(in the rows, 128 means zero)
Turns in one plane each, and the order they were made in; the first pair answered:
turn Q753:
[133 119 105  70  72 123 128 163 135 112 161 108 131 108 172 164  83 156
 156 132 155 123]  ->  [124 124 114  76  81 129 141 166 132  99 165 117 124 122 173 176  82 161
 146 159 146 128]
[139  96 117 159  76  77 131 133 128 143 148 125 173 125 153 132 132 128
 140 118 140 136]  ->  [141 109 118 139  87  99 133 142 117 124 129 109 179 118 145 131 102 111
 176 100 145 126]
[164  85 109  75  77 118  83 109 149 171 152 111 136 130 127  89 153 142
 149  94 120 127]  ->  [148 121 108  48 106 169 106 136 129 120 128  99 138 134 120 102  94 119
 196  86 124 120]
[120 130 129 160 120  85 125 103  90 160 140 162 130 111 137 125 161  92
 116 140 132 146]  ->  [136 131 120 133 117  95 112 106  91 157 121 140 131 101 132 114 149  75
 147 103 150 132]
turn Q552:
[ 90 167 137 152 136 141 201 153  77  89 109 137 167 160 105 164  50 117
 171 165 115 167]  ->  [100 130 165  80 129 190 176 141 127 119 102 133 104 168 108 155  63 180
 174 173  78 166]
[129  89 125 113 139 161 161 171 142  87 120 157  83 155 147 137  95 149
 129 120 108 131]  ->  [120  99 129 153 158 148 162 152 128 105 109 180  71 165 136 115 125 125
 103 132 109 119]
[120 163  94 101 139 208 145 117 121  84 108 108 114 167 163 111 105 123
  83 129 126  61]  ->  [119 168  91 111 142 201 149 119 115  79 110 111 119 164 160 113 106 113
  81 126 129  60]
turn Q352:
[142 126 144 170 149 128 126 115 133 155 139 131 178 117 101 118 124 110
 198  99 136 153]  ->  [145 132 144 170 147 130 124 122 137 153 140 123 178 117 102 117 123 111
 197  97 137 153]
[131 151  88 129 164 142  93  88 145 132 100 102 148 139 145 112 136  80
  99  90 151  75]  ->  [133 154  87 132 164 143  95  94 145 126 101 101 153 138 147 113 131  80
  99  88 149  73]
[170 166 113 135 149 110 101 144  91  97  86 163 116 110  96  79 125  66
 126 122 158 136]  ->  [169 168 110 125 149 117 103 152  93  87  85 155 116 109  97  82 116  70
 135 118 155 134]
turn Q324:
[136 106 153  82 115 166 123 124 131 146  97 118 123 115 137 124 111 130
 166 126 124 128]  ->  [129 102 144  77 107 165 126 145 146 124 117 113 134 115 145 139 108 149
 149 122 129 126]
[177  99 128  96 103  74 107 135 137 163 171  95 146  62 138 122 161 133
 154  93 143 145]  ->  [176 105 125 104 100  71 108 139 133 155 172  94 154  63 137 119 161 125
 153  88 153 141]
[131  94 171  79 125 148 129 104  82 168 138  77 101  84 141 106 130  93
 155 128 107 110]  ->  [125  85 170  63 111 151 132 125 102 154 166  73 102  87 155 122 128 130
 136 134  99 116]
[112 125 127  99 130 125 117 128 160 132 155  98 119 131 153 154 139 158
 102 131 124 135]  ->  [111 138 108 119 143 115 114 130 142 116 147  97 138 128 146 141 135 129
  96 108 152 116]
turn Q657:
[156 147 158 127  98 109 159 125 115 133 126 120 101 115 132 140  77 106
 142 166 120 173]  ->  [159 129 136 132  72  73 146 129 129 132 157 114 128 105 141 143  92 119
 118 146 138 163]
[151 151 155  83 111 141 132 139 145  89 138  95 108 121 144 163 114 165
 123 158 120 146]  ->  [156 143 161  96 110 136 135 135 144 103 139 105 104 130 141 165 122 166
 115 172 110 159]
[150 113 159 128 132 115 186 134 112 145  87 129 104 145 119 140 101 148
 158 151 124 176]  ->  [154  96 127 142  97  69 168 139 131 141 128 119 137 133 138 142 129 170
 121 122 150 170]
[135 147 127 141 138 124 156 130  93 111 114 120 163 118 123 137 104 102
 169 141 125 151]  ->  [137 129 132 160 127  95 155 117  94 132 127 132 162 117 125 140 129 111
 143 158 119 163]
Pairs:
Between the rows of a pair lie two turns.
[126 114 114 148 108  89 125 125 109 132 148 131 161 132 135 141 145 150
 118 134 124 158]  ->  [128 138 107 127 135 125 125 130  91 119 107 117 151 130 117 122 111 111
 163 104 141 136]  Q657, Q324
[127  76 103 102  98 117 107 110 127 130 136 108 134  94 136 111 146 137
 120 101 148 116]  ->  [103 114 131  97 149 178 148 122 111 100 108 125 104 124 116 129 104 130
 136 156 117 130]  Q657, Q753
[ 96 115 115 130 123 133 120 155 138 100 156 149 118 110 118 136 117 148
  93 141 134  85]  ->  [106 117 111 118 117 140 123 159 125  89 143 132 128  99 118 137  98 134
 122 114 144  88]  Q324, Q552
[119 108 101 115 113 155 124 127 136  83 135  90 151 101 120 118 105  82
 162  56 137  95]  ->  [ 98 136 124 146 156 177 163 123 106  71 120 118 133 126 107 125  93  68
 161 117 104 115]  Q753, Q324
[160 101 167  93 120 102 151 116 150 156 135 135  74 110 112  90 165 148
 127 116 109 118]  ->  [155 115 168 146 124  69 167 112 116 156 140 150 100 114 107  96 166 115
 121 136 114 138]  Q552, Q324
[144 113 171 143 109 107 127  92  99 206 104 156 124 134 123 124 134 104
 163 154  99 172]  ->  [141 146 124  90 121 149 117 136 110 127  94 105 148 118 123 123  72  83
 195  74 145 122]  Q657, Q657
[126 154 104 143 128 111 144 156 121 108 128 120 179 121 130 151 103 116
 113 113 157 142]  ->  [126 141 143  93 142 161 148 146 138 131 102 129 127 136 120 152  93 143
 148 148 116 155]  Q657, Q552
[ 99  80 104 149 119  93  89  82 121 104 143 163 203 128 155  98 151 122
 157 149 138 100]  ->  [ 98  98 123 127 150 141 108  80 102  97 102 164 180 136 135  94 120  98
 207 159 123 105]  Q753, Q657
[131 102 139  96 160 155  93 101 149 187  78 129  80 147 135 118 123 149
 116 115 112 137]  ->  [139 104 110  80 143 148  82 118 153 162  83 103 103 128 144 123 104 137
 132  65 145 121]  Q657, Q753
[159 109 154  96  86 108 107 118 121 172 124  90 147 119 127 135 151 111
 179 107  98 158]  ->  [152 111 159 118 108 116  94  95 129 188 106 104 111 127 115 107 175  97
 154 112  96 130]  Q657, Q552
[110 120 123 124 176 160 151 159 124 119 106 112  95 161 104 127 125 107
 128 131 131 123]  ->  [110 118 133 123 176 157 157 156 118 126 101 113  97 157 105 130 123 104
 148 129 126 131]  Q552, Q324
[118 112 147 145 123 144 130  87 143 157 115 117  64 136 108 107 169 121
 106 131 113 124]  ->  [136 104 130 135 102 125 111  91 147 159 119 100  82 121 112 100 168 119
 116  93 139 111]  Q753, Q657
[146 113 116 121  92 100 133  82 135 191 148 128 126  84 125 111 156 142
 137  96 146 140]  ->  [143 130 126 100 128 153 135  84 138 181 108 126  97  90 109  94 135 124
 158  88 136 116]  Q753, Q552
[103 135 105 167 100  61 106 117 106  83 110 150 162 111 114 122 131  76
 118 106 159 100]  ->  [125  93 172 124  83  83 112  89 122 158  96 172 106 120 107 129 152 122
 150 170  88 153]  Q324, Q324
[120 133 136 190 145 158 117 139 124  91 145 132 115 161 132 186  80 161
 105 187  93 143]  ->  [136 116 122 225 121 100  88 117 131 121 166 134 135 139 137 164 123 154
  65 159 117 128]  Q324, Q753
[103 111 124 123 148 131 170 137 158 110 133 134 110 155 142 142 110 134
 106 189  94 109]  ->  [103 118  92 156 135  96 154 138 148  97 145 122 142 142 145 129 125 105
  87 147 135  83]  Q657, Q324
[116 152  62 124 136 115 106 156 161  65 135  87 154 113 146 124  91 113
  95  97 176  82]  ->  [120 114 124 187 131  68 128 101 140 161 145 153 112 136 137 127 161 139
  61 202 108 145]  Q657, Q657
